128 stands for zero in the data rows.
Here are some points, one per row:
[133,144,134,155,120,148,95,99,57,149,108,153,116,124,106,68,77,146,126,119,108,187,186,96,46,135,114,144,136,106,186,103,151,142,144,138,157,132,163,124,151,95,139,92,75,169,122,92]
[115,74,109,130,103,113,91,118,109,148,124,128,83,80,156,189,113,147,151,131,106,88,46,95,97,128,160,135,113,126,150,73,134,79,113,65,143,82,125,86,124,130,135,119,115,132,115,57]
[104,133,153,156,72,134,141,161,178,121,176,120,171,149,109,165,131,102,132,105,81,102,147,122,138,141,98,157,100,104,112,126,53,132,130,146,77,120,152,106,146,27,137,193,112,122,121,88]
[125,164,102,78,117,107,146,118,132,144,102,119,114,156,157,181,146,120,172,128,109,82,133,156,142,35,144,125,128,97,137,130,181,181,97,173,174,162,157,135,137,160,155,137,145,175,47,128]
[126,150,115,161,209,133,176,80,121,75,119,92,121,175,97,179,95,156,144,194,166,119,141,136,161,135,109,75,133,73,109,86,140,126,111,57,130,114,112,156,162,111,153,166,98,121,58,141]
[83,163,157,89,133,93,143,186,135,164,144,124,133,163,128,133,162,94,152,123,118,155,151,161,188,151,157,120,98,89,153,111,161,123,125,140,163,68,164,91,68,115,159,78,95,108,115,140]
[154,82,94,153,166,158,153,159,161,152,117,137,195,110,99,79,151,180,169,155,153,102,111,146,75,126,95,116,109,166,76,217,125,68,123,187,145,164,91,138,147,91,118,124,116,120,78,145]
[176,100,180,144,99,148,129,94,125,113,59,176,106,88,224,111,151,121,140,101,104,101,168,128,161,146,83,145,89,162,106,102,115,127,132,143,168,115,129,119,114,147,100,155,147,90,127,114]
[84,113,80,162,112,205,115,169,143,104,137,114,116,82,146,112,104,103,39,115,90,139,164,55,190,60,142,123,109,186,133,122,173,143,109,163,132,82,98,125,142,157,121,93,143,113,149,140]
[153,108,117,138,181,150,103,129,95,106,129,158,142,156,69,158,83,173,156,111,61,145,69,107,122,150,80,227,107,182,131,202,80,99,115,106,159,132,167,131,126,161,94,96,158,113,159,200]
[120,153,158,114,132,162,133,72,132,111,151,162,140,119,146,134,172,91,105,158,86,113,148,143,123,153,127,118,182,124,100,128,141,77,191,82,118,156,61,144,99,125,165,122,118,195,128,161]
[187,150,117,190,157,154,116,136,132,161,88,135,132,181,82,141,135,54,158,104,170,98,117,123,153,126,110,124,142,113,117,93,112,126,117,121,78,167,99,123,102,108,120,85,147,148,154,107]
[114,129,97,116,163,162,77,86,73,119,164,172,154,147,141,161,196,151,132,174,173,104,131,210,88,115,118,156,91,105,144,91,113,172,65,137,109,65,123,145,96,148,161,147,126,154,124,119]
[48,193,110,162,153,103,97,148,147,142,104,118,157,137,221,114,110,143,120,106,139,150,115,131,152,136,148,147,134,126,142,165,122,76,126,162,118,105,132,155,158,159,149,160,115,145,162,91]
[108,122,175,126,117,81,117,118,110,134,133,159,100,52,101,142,64,187,146,134,162,112,136,182,168,103,82,83,138,117,176,106,162,168,174,167,84,130,101,101,72,133,143,137,142,197,133,157]
[126,127,98,58,147,132,166,166,156,130,85,197,136,99,134,137,114,113,131,133,119,169,168,175,105,142,147,150,132,110,132,115,173,137,90,72,112,125,92,92,179,105,94,151,160,134,149,116]
[153,179,109,135,147,114,138,112,127,92,103,164,82,109,89,109,179,150,71,133,108,132,84,131,108,125,156,105,131,46,128,125,70,151,146,125,70,126,139,132,98,122,76,87,123,124,35,110]
[109,87,123,150,83,86,118,158,112,143,200,161,102,149,150,111,133,120,154,89,137,165,153,107,140,139,204,127,84,150,92,97,114,152,145,117,126,168,111,148,142,207,85,118,122,146,98,181]
[186,168,81,132,88,99,152,101,132,78,126,130,125,124,111,189,159,143,159,112,152,153,167,126,108,154,113,163,185,125,104,146,132,141,114,144,130,127,57,149,129,120,147,95,118,64,149,170]
[104,83,115,168,157,54,149,152,177,178,139,125,79,134,143,114,133,163,56,139,151,112,150,99,155,163,148,88,173,187,123,142,76,124,94,139,188,130,155,97,146,135,120,127,176,167,207,116]
[134,102,164,114,120,141,179,158,79,122,183,68,69,131,106,84,160,105,116,105,153,166,143,125,158,93,123,162,131,130,106,198,181,110,146,109,118,192,87,102,108,137,129,175,96,120,149,85]
[110,78,187,56,148,107,122,160,125,79,77,127,110,162,92,133,86,161,160,128,104,94,155,76,119,97,145,116,112,99,154,129,66,115,83,155,100,72,150,209,113,119,173,136,77,112,130,123]
[170,151,111,83,181,87,98,91,127,159,106,83,91,150,140,109,110,90,91,153,93,167,92,137,99,144,157,112,87,169,74,150,130,176,153,137,102,145,116,153,127,110,190,157,133,98,149,147]
[118,180,163,111,125,179,133,162,126,149,116,133,132,73,93,163,128,136,127,160,161,126,80,96,144,176,162,145,149,140,196,106,101,139,128,131,188,153,134,184,161,125,125,161,167,81,92,105]
[113,94,109,133,107,119,205,68,124,144,141,44,177,90,132,100,131,99,161,115,135,134,104,145,111,152,138,130,120,151,130,163,143,132,172,94,85,98,178,181,129,102,108,109,158,158,126,110]
[126,122,152,143,99,113,77,138,142,116,101,73,160,107,135,166,118,82,88,72,159,137,127,136,84,101,103,83,93,147,117,99,158,96,138,136,198,134,166,121,128,128,86,130,137,143,178,153]
[113,103,122,120,77,122,84,120,108,85,155,82,160,186,108,59,162,94,81,136,139,106,104,110,137,175,119,130,188,206,146,132,177,135,146,145,100,148,177,41,161,179,142,115,135,94,139,124]
[178,143,156,117,81,150,113,127,203,128,177,131,122,123,177,72,71,137,144,163,149,169,92,148,156,109,110,118,170,127,112,140,153,118,86,93,101,190,177,115,123,103,102,113,91,96,158,164]
[141,118,127,119,119,157,147,125,124,166,148,125,188,157,121,101,139,152,131,117,128,83,132,110,84,101,120,88,149,49,127,114,75,144,197,125,140,109,101,111,123,155,86,134,168,74,162,128]
There is one direction along which these points spread out most. Take the direction at right angles to it along which they spread out most. Go by this last direction. Where along it does each point below lie, from 0 to 99? 50 is the average, and the first point above lies past it. One standard deviation of the points above along it is 16.
[84,113,80,162,112,205,115,169,143,104,137,114,116,82,146,112,104,103,39,115,90,139,164,55,190,60,142,123,109,186,133,122,173,143,109,163,132,82,98,125,142,157,121,93,143,113,149,140] -> 72
[187,150,117,190,157,154,116,136,132,161,88,135,132,181,82,141,135,54,158,104,170,98,117,123,153,126,110,124,142,113,117,93,112,126,117,121,78,167,99,123,102,108,120,85,147,148,154,107] -> 36
[153,179,109,135,147,114,138,112,127,92,103,164,82,109,89,109,179,150,71,133,108,132,84,131,108,125,156,105,131,46,128,125,70,151,146,125,70,126,139,132,98,122,76,87,123,124,35,110] -> 42
[126,127,98,58,147,132,166,166,156,130,85,197,136,99,134,137,114,113,131,133,119,169,168,175,105,142,147,150,132,110,132,115,173,137,90,72,112,125,92,92,179,105,94,151,160,134,149,116] -> 52
[48,193,110,162,153,103,97,148,147,142,104,118,157,137,221,114,110,143,120,106,139,150,115,131,152,136,148,147,134,126,142,165,122,76,126,162,118,105,132,155,158,159,149,160,115,145,162,91] -> 66
[108,122,175,126,117,81,117,118,110,134,133,159,100,52,101,142,64,187,146,134,162,112,136,182,168,103,82,83,138,117,176,106,162,168,174,167,84,130,101,101,72,133,143,137,142,197,133,157] -> 70
[133,144,134,155,120,148,95,99,57,149,108,153,116,124,106,68,77,146,126,119,108,187,186,96,46,135,114,144,136,106,186,103,151,142,144,138,157,132,163,124,151,95,139,92,75,169,122,92] -> 57
[125,164,102,78,117,107,146,118,132,144,102,119,114,156,157,181,146,120,172,128,109,82,133,156,142,35,144,125,128,97,137,130,181,181,97,173,174,162,157,135,137,160,155,137,145,175,47,128] -> 71
